128 stands for zero in the data rows.
In each game, the first row plays the second. By how much does the first row win? 20 means about a draw, 40 a big win and 0 a big loss. Wins can go round in a circle. Each row has two weighted sums of its numbers, A and B, taken from their middle values. A row wins by its A times the other's B, less its B times the other's A.
[155 183 177 158 105 118 111 103  97 110  90  90 101  95 113 106 148 199]
[214 131 117 104  96 112 107 100 100 109  90  92 110  99 126 120 182 184] >> 15
[237  98  89  84  97 110 103 101 102 135 139  88 102  87 108  87  89 106]
[105 160 143 156 125 101 113  97 104 112 108 179 164 205 171 185 124 109] >> 24
[109 188 202 208 145 134 118 114 102 110  90  89 105  91 114 105 153 197]
[103  89  85  93 161 163 175 185 163 152 174 114 108 101 107  91  93 102] >> 20
[181 157 149 126 103 111 107 101 101 112  89  87 103  92 113 100 150 198]
[110 194 199 208 147 127 116 112 101 111  89  88 101  88 106  95 133 199] >> 20
[101  83  82  84 130 143 168 183 201 132 143 174 157 157 125 127  96 103]
[129 201 197 180 107 115 104 102  97 111  88  85  99  87 103  92 123 198] >> 15
[101  78  83  84 118 134 157 170 207 124 120 190 164 186 143 153 106 103]
[142 167 161 141 102 115 108 101 100 112  91 104 118 117 143 153 195 144] >> 21
[117 157 154 142 107 111 106 105 100 157 185 109 115 103 106  94  88 103]
[246  96  91  86  97 112 106 102  99 116 101 214 194 239 203 246 168 109] >> 12
[103  83  78  81 103 119 126 133 174 115  97 162 159 180 169 192 147 109]
[102  83  84  86 151 152 180 191 182 152 179 127 123 113 108  96  92 105] >> 19
[138 143 137 122 101 114 107 101 100 155 188 129 124 114 109  96  92 105]
[194 151 139 120  99 111 106  99 100 109  88  91 104  94 118 110 168 194] >> 17
[165 173 166 137 110 104 107 110 101 112  89 124 133 146 165 195 207 134]
[132 197 197 179 109 123 108 117  99 116  92 110 122 125 152 169 219 149] >> 21
[104  99 102 115 181 159 162 154 128 140 163 162 143 140 114 113  94 105]
[158 173 167 140  99 119 107 100  99 116  92  88 102  86 108 105 150 198] >> 22
[ 85 133 151 168 152 138 114 113  94 122 106 195 190 175 144 187 117 101]
[ 99  82  79  82 126 133 168 175 204 123 121 184 163 181 144 151 107 107] >> 13
[103  88  89  97 174 162 178 179 152 156 185 115 116 103 104  92  92 105]
[226 117 103 100  98 115 110 102  99 163 182  95 100  83 101  90  89 105] >> 20
[162 134 150 128  87 122  98 107 104 168 212 138 122 113 115 103  92 100]
[107  80  75  82 129 136 167 188 208 107 113 189 169 190 160 167 120 104] >> 24
[102 133 138 154 143 130 122 114 103 147 174 142 132 127 115 101  93 104]
[187 156 142 124 100 113 107 100 100 112  90  92 105  96 121 117 178 187] >> 19
[128 197 183 179 116 111 108 101 100 106  93 155 159 188 185 225 195 117]
[105  73 100  77  75 137 125 151 181 106  91 108 109 109 157 161 167 125] >> 22
[122 165 172 168 117 124 100 105 102 107  95 202 186 209 160 198 132 105]
[104  72  86  92 106 117 134 133 182 113  89 110 116 127 148 165 178 124] >> 35
[ 98  81  86  80 128 134 167 181 211 156 185 127 122 116 111  92  89 102]
[103 129 136 151 148 131 124 117 104 158 185 108 112  99 104  91  92 105] >> 13
[101  87  87  94 170 160 179 184 157 156 180 104 112  95 103  91  91 104]
[184 138 127 108  94 112 104  98  99 114  93 162 160 186 185 219 183 116] >> 22
[135 147 137 120  86 113  99  96  95 142 135  86  96  82  98  89  97 109]
[ 96 114 116 138 164 141 140 130 112 110 102 176 169 186 163 176 124 103] >> 24
[102  84  83  86 152 155 185 196 190 146 171 151 137 135 116 107  93 104]
[101  91  97 110 175 155 165 165 137 149 173 137 128 123 112 101  92 105] >> 16
[113 180 200 201 145 135 101 106  99 108  85  97 102 108 115 126 188 174]
[100  80  81  81 105 122 128 146 185 103  89 103 123 113 146 148 178 127] >> 9
[107 179 191 200 146 126 119 112 103 112  89 108 120 124 151 164 208 148]
[108 150 153 155 120 118 111 105 100 152 179 133 126 118 110  98  93 105] >> 24
[103  83  79  82 101 117 125 130 170 113  90  99 114 106 132 133 171 142]
[103  81  80  82 101 115 122 122 158 147 157  93 105  90 104  88  91 105] >> 22
[232  95  89  86  98 111 107 100  99 176 215 102 107  95 104  88  92 105]
[104 127 137 160 189 152 147 136 112 111  90  94 107  97 116 115 166 172] >> 2
[126 175 175 159 112 114 109 100  99 109  88 128 138 148 174 187 200 125]
[121 154 152 142 106 114 107 102 100 159 185 103 109  97 104  90  92 105] >> 13
[167 135 124 109 101 108 108 106 101 123 120 206 181 206 158 174 110 104]
[107 153 165 182 164 140 130 126 103 147 174 210 172 188 137 139 100 107] >> 14
[247  98  94  87 104 116 107 101  99 109  91  99 113 111 135 145 204 170]
[102  82  82  82 117 134 156 169 204 130 140 179 158 165 131 130 100 105] >> 16
[155 181 173 150 103 113 107 102  99 112  90  91 106  95 116 112 170 192]
[107 171 183 204 171 136 126 121 104 111  89  88 101  90 108  95 133 202] >> 18
[239 115 105  95  98 112 106 101 100 113  90 109 122 123 150 167 220 155]
[103  83  81  83 103 119 128 134 185 112  89  88 103  89 108  97 133 184] >> 24
[109  88  86  98 183 160 174 183 148 151 189 131 118 115 109  98  85 110]
[190 130 121 106  99 113 106 101 100 113  95 170 166 194 186 219 175 111] >> 15
[102  83  85  88 159 158 184 194 180 129 135 181 158 170 133 134 101 105]
[ 98  81  78  82 106 115 132 133 179 162 194 106 108  98 106  88  93 105] >> 15
[106 177 186 197 153 128 114 116 104 106  87  84 104  89 108  95 128 195]
[104 106 115 128 168 144 136 135 114 153 181 116 118 106 103  92  92 105] >> 21
[103  75  85  88 111 127 150 156 195 132 124  91  98  88 107  92  87 103]
[137 141 131 119 106 111 103 102 101 112 101 205 178 203 183 186 135  97] >> 16
[111 174 179 181 128 122 112 105 100 151 161  91 103  89 102  88  92 105]
[117 186 196 185 132 123 106 102 102 105  92  92 105 101 127 122 169 175] >> 23
[114 214 184 216 165 133 102 116 100  96  84  90  93  71  84 100 120 186]
[108  82  78  80 125 154 175 226 255 118  92  86  99  86 103  89 130 188] >> 11
[110 163 174 196 171 133 125 122 103 104  94  97 103 101 110 127 177 193]
[150 188 181 158 104 113 107 102 100 112  90  89 104  92 111 102 150 201] >> 32
[178 170 150 133 103 111 107 105 101 113  92  93 110  99 123 123 180 186]
[106  90  84  88 146 157 185 195 195 124 131 190 166 173 134 144 103 106] >> 21
[110 156 166 170 132 131 107 124 103 147 148  87 101  88 103  82  82  95]
[ 97  89  95  97 180 158 180 182 157 145 173 143 133 129 115 100  88 101] >> 14
[124 204 203 191 117 118 109 106  99 111  90  88 103  89 109  98 142 203]
[109 156 160 160 120 117 110 104 101 137 154 176 154 159 124 122  97 105] >> 15
[139 196 193 172 107 118 104 100 100 111  88  90 101  90 108 100 145 199]
[111 188 205 203 132 130 113 117 104 110  89  89 100  90 117 107 149 192] >> 19
[105  78  87  79 106 137 152 171 195 143 150  92 101  86 108  91  90 102]
[146 184 172 157 109 120 107  98  99 120 123 239 206 245 179 211 127 107] >> 16
[113 198 201 204 133 122 112 107 101 111  90  89 104  90 111 102 147 200]
[181 158 148 125 105 116 107 100  98 110  91  91 106  98 119 118 175 186] >> 19
[170 169 153 132 106 119  98 124 103 114  91  88 100  88 112  99 147 186]
[141 190 186 164 117 119 109 101  98 109  92  98 111 110 132 140 196 172] >> 21
[110 194 193 186 123 115 109 104 101 109  88 165 162 186 202 227 205 113]
[102  82  82  82 109 126 143 152 195 117 107 183 168 189 158 172 119 106] >> 24
[101  83  80  82 103 117 127 129 175 113  91 102 115 114 138 144 182 137]
[187 105  97  91  96 113 107 100 100 146 156  91 105  90 104  87  91 104] >> 19
[103  81  80  80 107 122 136 152 211 108  91  88 102  88 112  97 133 186]
[171 170 158 137 102 112 106 100  99 112  90  88 102  87 106  92 123 198] >> 20
[103 152 155 158 123 119 110 105 100 130 121  90 102  88 107  87  95 102]
[104  86  79  83 107 128 131 145 176 147 158  96 100  90 102  88  93 102] >> 25
[114 164 170 152 125 100 112 117 104 158 162  94 109  96  99  94  85  98]
[214  90  92  82  88 121 109 111  97 138 133  89  99  81 103  86  94 111] >> 27
[233  89  84  84  96 113 106  99 100 141 139  88 100  88 104  87  92 105]
[189 149 139 120  99 112 106 102  99 112  90  90 104  92 113 105 156 195] >> 23
[103 120 128 144 159 137 131 125 107 153 182 132 125 117 111  98  93 107]
[192 118 116 104 104 105 107 101  98 142 173 188 147 166 128 130  89 108] >> 29
[240 100  92  88  97 112 106 101  99 175 212  99 107  93 104  89  92 105]
[102  81  81  83 133 145 181 195 223 149 161  93 104  91  99  88  93 107] >> 23
[140 203 195 176 108 120 110  98 100 107  88  93 106  88 105  99 132 201]
[226 101  93  89  99 109 108 100 100 129 135 233 193 228 164 182 114 104] >> 9
[104  87  92 100 179 160 172 178 147 135 150 169 149 153 121 119  97 103]
[103  90  92  98 177 158 179 186 148 155 188 122 123 106 100  99  92 106] >> 20
[ 99  76  84  71  87 129 137 151 190 117 104 175 161 177 153 186 123 106]
[103 127 137 164 220 166 165 160 123 111  90  91 105  94 117 112 169 192] >> 27
[102  81  87  88 155 162 176 190 177 146 165 154 132 139 111 104  95 105]
[134 134 133 117  99 113 103  98 101 134 132  87 103  90 107  88  90 102] >> 20
[224 116 114  96 112 118 106 103  96 155 215 194 159 168 123 120  90 103]
[138 191 185 166 107 115 108 103  99 115  96 190 180 218 200 240 179 111] >> 29
[197 125 116 103  99 112 105 104  98 112 100 192 178 212 189 219 158 107]
[102  91  89 102 176 158 172 175 144 152 180 126 121 111 106  96  93 104] >> 22
[105 181 178 209 170 132 114 116 106 105  93  91 111 113 137 137 192 177]
[107  84  84  84 111 133 144 137 189 115 109 193 174 190 149 175 117 107] >> 6
[103  83  83  86 151 153 181 193 187 136 152 165 147 151 123 118  96 105]
[129 150 153 134 100 112 101 101  96 160 195 122 111 103 102  98  89 112] >> 12
[102  78  88  83 108 136 152 170 206 129 135 187 158 170 139 143  99 104]
[119 157 151 144 109 115 107 101 100 155 189 131 125 120 112  98  91 106] >> 14
[100  84  90  90 166 167 181 185 152 164 188 112 112  92 101  94  92 105]
[121 160 143 144 108 106 107  94 101 148 188 108 113 106 102  94  93 106] >> 13
[117 164 165 160 113 115 108 103 100 120 121 202 175 203 149 171 115 109]
[102 104 110 127 203 165 173 170 132 149 154  91 104  89 103  87  91 106] >> 23
[114 156 156 150 110 116 108 103 100 150 177 143 133 127 114 103  93 105]
[103  81  84  83 140 147 173 186 201 135 153 171 149 157 123 122  92 106] >> 25
[ 94 128 138 166 215 159 154 149 117 107  86  95 104  92 122 107 159 186]
[105  83  86  85 182 178 220 239 245 104  92  99 111 110 126 141 186 166] >> 3
[180 133 125 108  98 112 107 101  99 155 169  92 104  89 103  88  92 104]
[195 133 120 107  99 108 104  98 100 107  91 139 145 168 177 208 198 122] >> 24
[143 179 161 151 107 108 106  98  99 145 162  90 108  88 102  91  92 106]
[ 97  95  97 112 174 155 162 155 127 149 177 136 129 121 111 100  91 102] >> 15
[187 156 146 124  98 113 106 101  99 113  90 112 124 128 155 174 220 149]
[194 105  95  87  88 111 103  95  98 126 120  92 102  88  91  92  96 112] >> 20
[102 133 141 156 153 132 128 117 104 134 152 177 159 163 133 124  97 104]
[102  86  87  93 169 161 185 190 166 133 143 177 157 164 130 128  99 105] >> 23
[226 101  90  88  93 111 109 100 100 133 135  89 107  88 107  86  90 102]
[ 98  93 107 124 176 164 154 159 130 152 174 134 122 116 109  97  96 103] >> 26
[139 137 131 115  97 113 107 100  99 161 183 103 109  94 103  89  91 104]
[158 137 134 107  96 114  87 102 106 130 132  89  94  82 110  87  88 105] >> 30
[100  86  89  92 168 160 182 190 167 150 184 112 123 110 117  94  92 105]
[114 197 200 200 129 120 112 106 100 110  92 105 116 118 137 155 211 163] >> 20
[ 98  82  84  80 107 120 136 144 191 112  91 137 142 158 166 181 162 111]
[ 99  77  84  82 102 121 121 128 172 146 161  92 108  90 109  88  86 100] >> 19
[102  86  84  83 135 145 176 189 206 128 139 182 159 166 131 131  96 104]
[173 169 158 135 110 106 108 102 102 112  92  92 104  94 116 109 157 196] >> 14
[102 167 176 200 173 134 131 119 105 112  91  88 101  92 113 102 153 195]
[106  81  79  85  98 128 125 127 179 109  88  98 107 112 143 134 176 144] >> 7
[101  84  82  83 127 138 168 181 202 134 126  88 103  88 103  89  92 104]
[101 153 158 170 128 120 117 107 101 131 128  89 105  90 105  86  89 103] >> 18
[114 169 167 160 113 117 108 103  96 115 101 190 180 198 169 199 134 105]
[110 186 197 203 141 125 114 111 100 110  92 119 129 138 164 183 218 137] >> 26
[104 100 106 121 181 158 159 144 121 141 163 163 143 141 113 114  94 105]
[103  83  82  83 107 124 139 148 194 116 103 183 169 192 164 181 126 106] >> 16
[150 189 182 170  98 112 109  99  98 110  87  87 100  93 110  95 120 203]
[171 172 159 138 101 112 106 101  99 112  90  87 103  90 107  95 130 201] >> 23
[178 141 132 114  99 112 105 101  99 141 141  89 102  88 103  87  92 105]
[103 123 129 145 154 135 126 121 104 144 164 152 137 136 117 108  94 105] >> 20
[103 129 127 149 156 127 126 115 107 145 181 133 127 123 108 100  93 105]
[118 164 155 154 115 118  98 103  99 110 102 185 167 201 175 188 125 108] >> 17
[186 152 145 127 101 110 109 101  99 112  90  89 104  95 117 114 168 191]
[ 96 146 151 164 141 125 115 111 103 115 102 191 172 193 171 181 131 102] >> 20
[112 172 178 161 109 120 106  99  94 115  95 173 177 184 179 220 159 105]
[103 103 108 122 172 148 146 142 116 127 126 182 159 173 137 140 104 105] >> 28
[104 171 170 181 125 124 115 105  99 110  95 185 176 205 187 208 146 105]
[102 113 120 138 170 142 138 133 111 126 126 187 166 182 143 148 104 105] >> 22
[120 165 154 153 108 116 107 103 100 121 124 199 175 195 147 163 109 108]
[173 126 114 105  98 116 105 105 103 149 178 160 146 140 121 112  99 108] >> 17
[102 103 111 123 171 147 144 140 115 156 175 101 109  91 102  91  92 104]
[102  94  91 106 185 161 170 178 142 144 169 153 135 135 113 107  94 103] >> 21
[110 158 160 158 117 117 110 105 100 160 191 109 113 100 105  91  93 105]
[238  91  88  84  97 113 106 101  99 160 209 204 168 178 129 126  96 105] >> 3
[103 101 106 119 183 158 153 150 118 154 183 120 116 109 106  95  89 103]
[102  81  79  80 112 127 142 160 198 114  98 167 160 181 165 179 128 106] >> 13
[104 143 153 173 169 139 129 124 106 111  90 103 116 115 138 148 193 147]
[108 143 151 158 136 126 117 108 100 147 176 140 133 126 119 101  94 106] >> 30
[106 133 140 164 172 132 134 134 112 114  87 126 139 146 168 180 188 126]
[126 199 198 182 116 116 108 102 100 113  90  91 106  97 121 115 177 187] >> 17
[112 199 203 205 136 123 114 108 100 110  91  87 103  90 103  94 125 200]
[130 200 196 183 113 116 109 105 101 112  89  92 107  94 119 111 168 194] >> 21
[ 97  84  84  98 175 151 182 178 154 142 159 155 136 141 118 111  93 105]
[102 128 137 154 158 134 129 122 105 118 107 189 170 194 160 175 121 106] >> 16
[113 164 166 160 116 117 110 105 100 140 159 180 155 162 127 124  98 106]
[203 143 142 115  89 122 106 109 103 107  91  90 101  89 118 108 147 195] >> 20
[244 101  95  88  97 112 106 102  99 112  91 140 147 167 183 215 217 128]
[107 148 152 160 123 125 112 105 102 139 158 166 144 152 125 117  95 106] >> 34
[101  82  79  82 106 119 133 136 185 125 128 194 168 191 147 154 107 106]
[110 153 152 158 124 120 111 107 101 145 172 148 135 135 114 105  93 104] >> 24
[225 123 112 101 100 113 104 101  96 110  89  90 109  85 106 102 138 200]
[100  97 115 128 172 148 140 136 118 156 183 102 106  98 111  89  85  99] >> 18
[103 134 142 155 147 132 122 116 104 151 180 142 132 126 112 102  94 104]
[101  96 100 110 182 162 164 152 128 143 172 142 133 124 107 104  88 103] >> 17
[101  82  85  86 148 153 183 196 192 158 188 113 114 103 106  91  91 104]
[115 159 183 193 168 143 132 121  99 106  93 142 156 171 198 210 213 132] >> 24
[102  83  82  82 112 129 151 161 199 137 151 168 148 153 125 119  96 104]
[103 151 163 192 195 150 140 135 110 111  90  88 104  89 108  96 131 199] >> 19
[102  82  84  80 114 125 133 137 181 110  94 135 139 155 159 181 160 114]
[102  81  83  81 111 128 138 148 197 113  95 158 152 180 167 194 152 109] >> 19
[184 144 136 114 106 115 108 103  99 135 132  89 102  90 100  90  90 105]
[113 164 164 161 116 116 110 105 100 123 119 197 173 196 152 163 111 104] >> 10
[ 96  86  97  98 173 160 177 184 152 153 174 149 138 124 108 109  93 103]
[100  89  91  87 138 160 174 194 208 142 178 144 140 130 113 108 101 102] >> 26
[ 97  83  84  80 101 124 124 130 172 110  91  94 112  98 124 122 167 146]
[102  85  83  83 121 136 167 185 232 140 161 201 169 182 135 138  97 105] >> 15
[102  82  82  83 116 132 154 168 202 130 136 179 159 168 132 132 100 105]
[239 110 103  91  97 116 107  95  98 111  90 107 119 116 140 158 212 160] >> 24
[180 162 154 133  94 109 107 100  97 114  88  92 105 100 117 113 171 193]
[126 181 169 157 101 111 114 100 102 105  92 105 122 119 151 155 199 144] >> 22
[145 190 182 162 106 114 106 101  99 110  91  88 103  88 107  96 134 200]
[ 98  85  67  90 120 126 128 149 195 115 123 181 164 193 150 157 101 107] >> 19
[ 94  81  90  91 103 116 120 127 167 151 172 128 122 115 109  95  93 103]
[105  82  80  81 130 146 174 184 199 132 142 175 153 159 130 127 100 106] >> 24
[102  84  83  88 156 157 188 195 187 129 135 185 161 173 134 137 102 105]
[130 177 174 157 108 118 106 101 100 129 140 218 185 206 150 163 109 105] >> 18
[113 154 155 147 113 117 109 103  99 152 173  97 105  94 103  89  91 105]
[109 172 178 183 135 123 114 108 101 111  90 107 119 123 147 160 194 139] >> 20
[103  83  82  88 128 135 171 182 202 112  99 172 160 188 157 178 128 110]
[140 191 189 172 112 118 108 112 100 115  89  88 101  92 113 105 155 190] >> 18
[118 187 191 190 135 118 103 111 104 104  94  97 106 100 140 128 189 172]
[144 132 132 115 101 115 111 104 102 158 195 112 108 101 109  95  86 103] >> 23
[128 165 160 146 105 113 107 102 100 130 122  88 103  88 104  87  91 105]
[102 116 125 141 161 138 133 127 108 131 125  88 103  88 103  87  92 105] >> 35
[108  81  78  80 102 117 125 131 180 104  96 113 119 125 133 157 176 136]
[106 151 155 162 129 121 113 107 101 121 118 191 169 189 149 159 110 106] >> 23
[102  83  82  82 103 120 131 138 183 111  90  96 110 105 128 128 169 144]
[242 100  94  87  98 113 106 101  99 151 188 222 181 197 139 143  99 105] >> 38
[102  82  81  83 103 120 130 136 181 113  92 126 135 144 157 175 172 117]
[ 99  93 104 105 177 147 156 155 129 155 164  91 100  90 106  82  90 101] >> 16
[131 167 161 145 105 115 106 102  98 141 160 192 163 174 132 132  99 105]
[113 195 207 203 131 125 111 108 102 111  89  88 101  90 115  97 132 198] >> 24
[113 189 192 192 126 120 111 106 100 113  94 172 169 200 193 229 181 113]
[108 150 157 159 122 122 110 103 100 150 178 143 130 128 112 101  94 104] >> 17
[235 113 110  93 106 102 109 109 102 138 146 246 204 236 162 184 108 102]
[ 93  82  87  81 116 120 142 155 200 109  87 123 137 143 159 173 165 111] >> 26
[103  85  82  84 128 145 171 185 206 118 113 188 168 185 149 162 112 105]
[104 157 169 197 187 144 138 129 107 111  88  89 101  88 106  97 134 201] >> 22
[106 143 151 160 135 125 115 109 102 137 152 172 151 158 125 123  96 104]
[100  90  94  98 177 155 178 186 153 154 179 127 125 115 109  99  90 103] >> 23
[100  81  81  81 107 124 136 148 197 109  90 116 126 135 157 167 173 118]
[109 129 127 145 155 143 130 126 109 146 179 137 128 114 104 103  91 103] >> 29
[215 124 115 101  98 113 106 101  99 119 109 226 199 241 192 224 143 107]
[126 146 151 142 104 108 110 101  98 148 168 156 136 142 115 109  90 106] >> 22
[110 194 203 209 143 127 116 111 101 112  90  87 102  89 106  94 129 200]
[101  81  86  83 135 141 170 181 207 117 113 184 164 190 151 158 104 103] >> 25
[102 107 112 127 173 147 145 141 116 158 182 105 110  97 104  90  91 105]
[237 116 109  95  94 121  98  97  91 111  81 100 107 110 139 143 205 167] >> 13
[103  85  89  97 171 160 178 182 153 152 176 134 122 118 111 100  91 105]
[101  83  82  84 143 151 179 190 191 123 120 183 163 177 143 148 106 105] >> 25
[ 92 108 110 140 162 142 141 124 114 138 169 144 133 124 125 104  81  93]
[101  98 102 116 179 152 156 155 124 135 148 169 151 155 125 121  96 105] >> 17
[169 175 161 141 101 114 106 101  99 113  91  87 103  88 106  92 122 200]
[106  66  83  91 107 112 139 136 181 114  87 101 103 110 134 142 169 135] >> 14
[192 140 122 108  95 113 105 101  99 156 171  91 104  87 102  88  92 107]
[102  82  81  81 102 118 126 130 172 112  90 107 120 121 143 152 178 129] >> 26
[109 144 153 158 135 127 110 112 106 123 138 187 163 175 145 141 101 104]
[101 135 149 159 137 130 115 113 101 156 185 116 117  99 104  95  91 103] >> 20
[103  90  98 108 213 187 206 215 173 110  89 131 138 156 174 196 206 128]
[153 174 169 148 103 112 105 103  97 108  91 108 119 121 148 159 210 150] >> 20
[104 169 181 202 172 133 128 120 104 110  91  88  98  88 106  90 119 196]
[138 199 184 172 109 117 106 103 100 112  92  89 106  89 111 102 146 201] >> 25
[121 201 202 192 130 122 111 103  99 108  92  89 103  94 111 104 148 198]
[120 170 169 160 104 116 103  98  97 116  95 164 155 181 176 208 169 115] >> 21
[228 123 114  98 100 108 100 103  97 130 162 239 183 218 153 168  93 114]
[ 97  97 127 134 160 142 124 120 116 146 165  90 103  95 121  87  80  94] >> 8
